One turn moves every row onto another: examples first, then more rows asked:
rito: [-15 -19  21 -20  -3  -7   8   6  35 -14  -5   6  29 -13   3   1  12  -3
  13 -24  26  -4  16   1]
rak: [ -7 -26  -8 -14 -14  -7   4  11  23  -3 -17  12  10 -18   3  -8   9 -19
   6  -8  21  -3  25  14]
fube: [-16 -18  11  -8  -2 -21  20   4  47  -7 -16  21  13 -16   3   2  16   2
  16 -18  27  -7  29   0]
mekes: [  1 -10   2 -19  -8  -9  12  23  27   0  -9   0  11 -16 -13 -10   0 -20
   1 -15  17  10  18  19]
vos: [ -3 -21  -7  -6  -5 -18  18  15  38   2 -22  19   7 -18   2  -1  10  -6
  10 -15  26  -6  33   9]
Lok: [  4  -5  -2 -15  22 -10   9  -5  32 -21 -17   4   4  -9  16   8  -4  16
  -8   2  16  -5  14  18]
gime: [  3   0  -1 -16  14  -6   9 -12  34 -18 -10   0   2 -14  20  13  -1  17
  -5  -5  19  -7  16  20]
Kudo: [  3 -25  -2 -17  -6  -3   5  17  22  -5 -14   6  23 -15   4  -1   6  -9
   9 -22  27  -6  20  11]
zepul: [ -1  -4   3 -16  23 -11   9  -8  34 -24 -15   4   6  -8  17   9  -2  19
  -7   0  17  -4  14  15]
kod: [-16 -11   5 -17 -14 -14  10  10  30  -4  -8   7   3 -20 -12 -15   6 -25
   1  -4  12  12  20  16]
gos: [ -7  -8  -1  -8  -7 -24  24  17  42   4 -17  15  -2 -20 -13  -8   6 -14
   4 -10  18   7  29  15]
nuto: [ -5  11   9 -18  15 -11  13 -13  41 -19  -4  -3  -2 -14  10   9  -2  13
  -8  -2  13   3  13  21]
guzaf: [  4   9  -2 -17  13  -9  12  -7  35 -14  -7  -4  -6 -15  10   7  -6   8
 -11   0  13   3  15  26]
Godo: [  6   1  -6 -15  14  -7  10  -9  32 -14 -12  -1  -1 -14  19  11  -2  14
  -8  -3  18  -5  18  24]
mubor: [ -6 -25   8 -17  -4  -4   6  11  28 -10 -11   7  28 -13   7   2  10  -3
  13 -24  29  -8  19   5]
Pori: [ -2   3   5 -17  16  -8  10 -15  38 -20  -7   0   3 -13  19  13   1  18
  -5  -6  19  -5  15  18]
Zuluv: [ -2 -15  -8  -7  -6 -20  21  18  38   5 -21  17   1 -19  -5  -5   6 -11
   7 -12  22   1  32  14]
motis: [-10  -3  14 -21  -7 -13  14  18  34  -5  -3  -1  12 -17 -17 -12   1 -19
   1 -15  14  14  15  15]
Riz: [  7   5  -7 -16  13  -7  11  -6  32 -13 -10  -2  -5 -15  14   8  -5  11
 -10  -1  15   0  17  26]
zufi: [-22 -11  18 -10  -3 -24  23   3  52  -8 -11  19  10 -17  -3  -1  15  -1
  14 -16  23  -1  27   0]
met: [-16  -3  10 -10  -5 -26  25  12  49   0 -12  15   0 -19 -14  -8   8 -12
   6 -10  16   9  27  11]
putu: [  4   1  -3 -16  21 -12  11  -1  32 -18 -15   1  -2 -10   8   4  -8  10
 -13   5  12   2  13  23]
tumeg: [ -6   8  10 -18  16  -9  12 -15  40 -20  -4  -1   1 -13  15  11   0  16
  -5  -4  16  -1  13  18]
les: [  5  -3  -5 -15  21 -10   9  -2  31 -18 -17   3   1 -10  13   7  -6  13
 -11   4  15  -2  14  21]
folig: [-18  -4  25 -23  -5 -13  14  11  39 -10   0   1  17 -15 -14  -9   6 -14
   5 -17  16  12  13   9]
Didev: [  0   5   2 -17  20 -14  13  -3  35 -19 -13   0  -3 -10   6   3  -7  10
 -13   6  10   6  12  22]
libe: [-30 -11  21 -19 -11 -15  10  -2  39 -14  -3  10  13 -18  -6 -10  14 -16
   9  -9  16   6  18   4]
Pav: [ -9 -18  -5 -15 -15 -10   8  13  25  -1 -14   9   4 -20  -6 -13   6 -24
   2  -5  16   5  23  17]
por: [-27 -20  19 -18 -10 -12   7  -4  37 -15  -6  13  19 -17   3  -5  17 -10
  13 -12  22  -2  19   1]
Nub: [ -1  12   4 -18  14 -11  14  -9  38 -15  -5  -5  -5 -15   8   7  -4  10
 -11   0  12   5  14  24]
magon: [ -4   7   8 -18  22 -15  14  -6  38 -22 -10   0  -1 -10   6   3  -6  12
 -12   4  10   6  11  18]
Defuv: [  4 -18  -5 -17  -8  -5   7  23  22   0 -14   3  15 -16  -4  -6   2 -16
   3 -17  22   2  21  17]
fuba: [ -9 -23   0  -7  -3 -18  18   9  41  -3 -21  21  11 -17   6   2  15   0
  15 -18  29  -9  32   4]
Gule: [-20 -27   9 -15 -10  -8   4  -1  31 -13 -12  14  20 -17   9  -2  17  -9
  14 -13  25  -7  22   3]
vuker: [ -5   0   9 -17  23 -13  11 -10  38 -26 -12   3   6  -8  13   8  -2  18
  -7   1  15  -1  11  14]
tebe: [-21  -5  18 -10  -3 -27  25   6  52  -6 -10  16   5 -19 -11  -6  12  -7
  10 -13  19   6  25   5]
nuga: [ -6   4  11 -18  23 -14  12  -9  39 -25 -10   2   2  -9   8   6  -4  15
  -9   3  12   3  10  16]
zup: [-24  -8  16 -18 -13 -16  11   4  36  -9  -4   8   6 -19 -11 -14   9 -22
   4  -5  13  12  18  11]
Zumar: [-20 -10  27 -21  -3 -11  12   5  39 -15  -1   4  25 -14  -6  -3  10  -7
  11 -21  21   5  13   2]
pab: [-12 -29  -3 -14 -12  -6   3   6  25  -7 -16  14  16 -17   9  -4  13 -13
  11 -11  25  -7  25   8]

tebe moves to met
mekes moves to Defuv
Now find these:
nuga moves to magon
kod moves to Pav
guzaf moves to Riz

One turn moves every row onto another: examples first, then more rows asked:
sis: [ 13   2  -1  10  -7   0   5  -4 -22   7 -15  -8   6  -5  -9  -4   6]
niz: [ 12   0   0  10  -8  -1   4  -4 -22   9 -16  -9   5  -3  -8  -4   8]
mize: [  0   4  -8   0  -9   8  -5  13 -13  13   7 -13   0   5  -5   0  14]
Mive: [  2  12  -8   5   4  -5   5   2 -19  12 -10  -3  -4 -13   3   2  -1]
Sol: [ 12   0  -1   9   0   0   6  -3 -25   3 -16  -8   4  -6  -6  -7   7]
zuz: [ 10  -2   1  10  -5  -2   4  -4 -22   7 -18 -11   4  -3  -5  -5  10]
nef: [ -4  -6   8  -8   0  -7  -9  -1  25 -17  -4  -7   1   3  -1   9   0]
von: [ 10  -2   0   9  -1  -1   4  -4 -24   4 -18 -10   3  -4  -4  -7  10]
dofo: [  6  14  10  15  -6  15  -7   1 -14  -1  13  -6   8   7  -3   1   0]
pinu: [ -1   8  -7   5   4  -7   3   2 -18  14 -13  -5  -6 -10   6   2   3]
getof: [ 14   1  -1  10  -2   0   6  -3 -24   4 -14  -7   6  -6  -9  -6   5]
banap: [ -2  -7   0  -4   7  -7  -9  -6  19 -25  -8  -4   0   8  -3   8  -2]
nemu: [  4   7 -10   0  -7  10  -3  14 -15  10  10  -9   3   1  -8   0   9]
bov: [  0  -4   5  -9  10  -4  -4   1  20 -25   0  -2   3  -2  -3   6  -6]
gizon: [ -3  -1  -7  -1  -3   7  -6  12 -15  11   4 -15  -3   5   1  -2  18]
Ziti: [  1  -5  -2  -4   9  -5  -6  -6  18 -28  -5  -1   2   5  -6   7  -6]
vufa: [ -3  -6  -3   4   4 -12  -7  -5  28 -11  -2   3   8   5  -3  -2  -5]
Zole: [ -1  -5  -4   4   9 -10  -6  -4  25 -14   0   5   9   2  -4  -3  -8]
Vonan: [  5   6 -11  -1   2  11  -1  15 -19   4  11  -8   2  -2  -7  -3   8]
Guva: [  2   1 -10  -2   8  10  -2  15 -20   1   8 -10  -1   0  -2  -5  12]
gof: [  0  10  -7   6   0  -8   3   1 -16  17 -13  -5  -6  -9   5   3   3]
nabi: [ -1  -2  -1  -2  -5  -7  -9  -7  24 -19  -5  -3   3   9  -9  12  -5]
sur: [ -3   5  13  14  -5  10 -12  -1 -12   2   3 -14   1  13   8   0  13]
levas: [  3  -1  -3  -3   5  -4  -5  -5  19 -26  -2   1   4   4 -11   9 -10]
Deso: [ -3  -6   1  -3   0  -8 -10  -8  22 -20  -8  -4   0  10  -5  10  -1]
sif: [ -3  -7   8  -9   8  -6  -7   0  22 -22  -4  -5   1   1   1   7  -1]
pez: [  2   1   6  -7  -3  -4  -5   0  25 -17   2  -2   7  -1  -9  10  -9]
dudeg: [  0  -4  -4   4   6 -10  -6  -4  26 -13   0   6   9   3  -5  -2  -8]
sene: [ -1  -2   7  -7  -5  -6  -8  -1  27 -14  -1  -4   4   2  -5  11  -4]
Rof: [  3   1  -2  -2  -2  -5  -7  -6  22 -21  -2   0   5   6 -12  11  -9]
Duku: [  0  10  -8   5   7  -7   5   2 -20  12 -12  -4  -6 -12   5   1   1]
kase: [  6  11   9  14   5  16  -4   2 -19  -9  12  -5   7   4   0  -3   0]
ped: [  2   6  10  12  11  14  -6   2 -20 -11   7  -8   3   6   6  -5   6]
turiz: [  1  10  12  16 -11  12 -10  -1 -11   4   8 -10   5  12   1   2   7]
rab: [  3   0   5  -8   5  -3  -4   1  22 -22   3   0   6  -3  -7   8  -9]
zoze: [ -2  -7  -4   3  10 -11  -6  -4  25 -14  -2   4   7   3  -2  -3  -5]
lonem: [ -3   2  12  12   6  10 -10   0 -17  -6   2 -12   0  11  11  -4  12]
muze: [ -2  -2  -9  -3   5   8  -4  13 -18   4   4 -14  -3   3   2  -5  17]
Gon: [ -1  -4  -4   4   3 -11  -7  -5  28 -11  -1   4   9   4  -5  -1  -6]
piz: [  3  13  -8   6   1  -6   5   2 -18  15  -9  -2  -4 -12   1   3  -1]
Vazuv: [ -3  -7  -3   3   8 -12  -7  -5  27 -13  -3   3   7   5  -1  -3  -4]
tir: [  1  12  -7   6  -1  -7   4   1 -16  17 -11  -4  -4 -10   3   4   1]

zuz moves to niz
nabi moves to Rof
Now find these:
lonem moves to sur
gizon moves to mize
piz moves to Mive
sif moves to nef
Gon moves to dudeg

One turn moves every row onto another: examples first, then more rows asked:
gaz: [ -5   0   8   0  -5   8   9  -1   1   0   8   8  -3  22  21  -3   5   9
  -6  -3  -4 -10   0  -6   8  -1   1  -7 -11   0  -3 -21   0   0  11 -16]
Fusib: [  7  19   3  -3  -1   0   7  17  -1 -18  16   6   0  -9 -10  -3 -13  -5
  -6   5  15   4  -1  -7   4  -3   2   2   4  -9  -1   6   3   1  -9   0]
vut: [ -2   5  12  -7 -11   6   2 -12   3  13   0  -2  -4  -8   3 -14  -7  12
  -7  15   2  11   2 -13  24  -2   0   3   0  -9 -12  -6  -1   3   4 -15]
desa: [  1  -8   8  -7  -1  16  -1  14  -5  10   3   2   6  -5   3   1   0  12
  -9 -10 -13   5  -3 -16  26 -10  -1   8   4  -5   7   3  -1  -4  -7 -16]
zave: [ -7   4 -10  -1   8  -8   1  -6 -18  -2  -8   9  -5   8  10   2  -2  11
  -5   3  -1  -3  13  14  -3 -17  -2  -6  17  10  -5   1  -1   6   2  12]
noz: [ -7  -4  11   0   3   6  -8  -1   8   8   7 -13 -13  -2   9   2  12   3
   1  -8  -3  -3   4 -20  -3   0   7 -10 -17   0   0  -7  10   2  -5 -26]
kudom: [-20  -1  -6 -15   5   3  -8  -2   7   5  -6   9  -8  -2   4 -10 -10  14
   4   3  10  -9   6   0   2   6 -15   9 -13  -1  -6  -7  -7 -11 -12 -15]
zusam: [  4 -11   3 -14  -1 -11   0  -3  -3  -2  -8   1 -11   5 -20   0  -1  -4
   8  13   5  -4  -2   4  -4   9   9  -3   4   0 -19  -6 -10  10   4  11]
lebi: [ 11 -10   5   9  -4  -5   9   7   1  -4  -4 -13  -7 -10  10  15  16 -10
   5   5 -20  -2  -2 -11 -15  10   2   5  -5  -1  -4  10  -7   0   5   8]
Vala: [ -5   1   0   7  -1  -5  -9 -26   3   6  -9   3 -11 -14  -7  -2  -2   9
   4  -4   0  -8   7   5  -9  13   2   8 -24   2   4   6  -4  -2 -14   1]
vem: [  6  -1  11   0   3  -5 -25   3   9   4  -9   1  -3 -14   7 -12  -7  10
  11  -2   1   0 -10  14  14   8  10  15  -5 -14  -1  10  -7   9  -4   5]
Kozes: [ -3   0   1 -17   1   8 -17   3   7   3   5  -4  -6 -12  -1 -16   4  -3
   5 -12  -6   5  -3 -12   2   9  -1  22 -16  -2  13 -11   4  -3  15   0]
Ridu: [ -8  15   4  13   9  -2   9  -6  -4   3  10   7  -2   1  -1   6  -3  -5
 -14 -12  -8 -17   1  -5 -17  10  -8  -8   3   0  14   0  -6  -9  -5   1]
lazel: [  9 -13   4  11  -2  -3   9   5   3  -5  -7 -12  -6 -10  12  17  15 -10
   6   5 -18  -2   0  -7 -14   9   3   3  -2  -2   0  13  -4   2   5  12]
Luzif: [  9 -14   5   0   4 -13  13 -16   6  15   5 -12  -1   1  -5  -5   5   7
   1  10  -9   9   5 -17   8  -2   0  -3  -5  -2   6 -12  10  -7  -2 -14]
musek: [  2 -11   5 -12   3 -11  -2  -2  -4  -2  -6   1 -12   7 -25  -2   0  -4
   6  15   4   1  -1   2   0   8   7  -2   2   0 -19  -4 -10  10   3   8]
Zogoz: [  3   0  -5  -1  11  14   1  -1  -7 -16   7  -7  -4 -17  -1  -2   4   2
   8   5 -12  10   9  14   0  -7  11  13  -2   9  10  16 -11 -12  -2   2]
gizu: [  9   2  15   4  13 -14  -5  14  -6   4   9   1   4   4  12  -6  -3  -9
  -5 -10 -15  -3 -13   7   6   1  -1   3  19  -9  10   3  -9  -9   6  13]
tud: [-12 -26   2  -1  -2  -2  -7 -10   5   7 -14   3   1  -9   9  -8   6   7
   6   6   2   3   4  12   4   0  15  10 -10 -19   9  -9  -8  -1   8  -8]
Sarep: [  3   3   9  -3 -13 -11  -8   7   0  13   8  -7   2   4   6  10  -5  -2
 -15  -5   2   0 -12   1   4  -9  -9 -11  10 -15  11 -13  -3  11  13  -4]
ravo: [ -3 -11   8  16  -6 -13   3   7   6   6  10   4   0  -9  18  11  -3  -4
 -20 -10  -4  13  10   1   4  -3 -10  -1  -6  -4   5   1   0 -14 -15 -10]
mav: [ -8  10  12  -6  10  12 -20  -5  -4   2  -6  12  -9   6   4 -19  -2  -8
   0   2   0  -9  -6  11 -10  16   8  10  -4   6  10  -3  -3  -8   6   4]
baf: [  2   9   4   9  14  -1   1  -2   6  13   5   1   0   5  -1  12   2 -10
  -8   5  -8   4  14  -8   8   0 -18  -1   6  10   7 -10 -16 -13  15  -4]
Votus: [  1   0  -5  -4   7  14   0  -3  -8 -15   6  -6  -4 -15   4  -4   2   3
   5   3 -14  11   8  14   0 -11  11  13  -4   8   9  21 -12 -12  -2  -2]
rodim: [ -4   6 -17   1 -15   7  -6  11   5  -7  -2   9  -3  -5  20  -5   0   2
   0  -6  -2  -7   2   4 -10  13   3   2  -2  -1  -5   7  20  15  -9   4]
fibol: [  7  18   4  -4  -2  -1   5  20  -2 -18  16   4  -1 -10 -10  -2 -15  -8
  -6   4  11   4   0  -8   2   0   3   1   1  -9  -2   4   3   5  -9   5]
baz: [  5   2   4  22   1 -27   9  -8   5   7   4   4   5  -9   0   6 -10   9
  -6  -9  -8  -4   5   3  11   2  -5  -1   1 -17  -4   3 -11   8  -6  10]
Lugi: [ -1   4 -18   3 -16   7  -8   9   6  -6  -1   8  -1  -2  20  -4   1   4
   0  -3   1 -10   0   0  -9  16   3  -1  -3  -1  -5   6  20  14  -5   4]
Nupel: [  3 -14   9  -3  -2  11 -11  -7 -12   7  -1   1   1  13  15  -2  13  -1
   3   2  -1  -3   5  -2  25 -10   1   7  -6   5   6  -7   8 -20   3  -4]
nur: [ -9   0  -9   2   6  -8  -1  -6 -17  -1 -10   8  -2  10  11   4  -1  11
  -6   0  -6  -4  14  13  -3 -17   2  -4  17   9  -5  -1   3   5   5  12]

Luzif moves to vut
mav moves to Ridu
Now find these:
kudom moves to ravo
Lugi moves to lebi
lazel moves to zusam

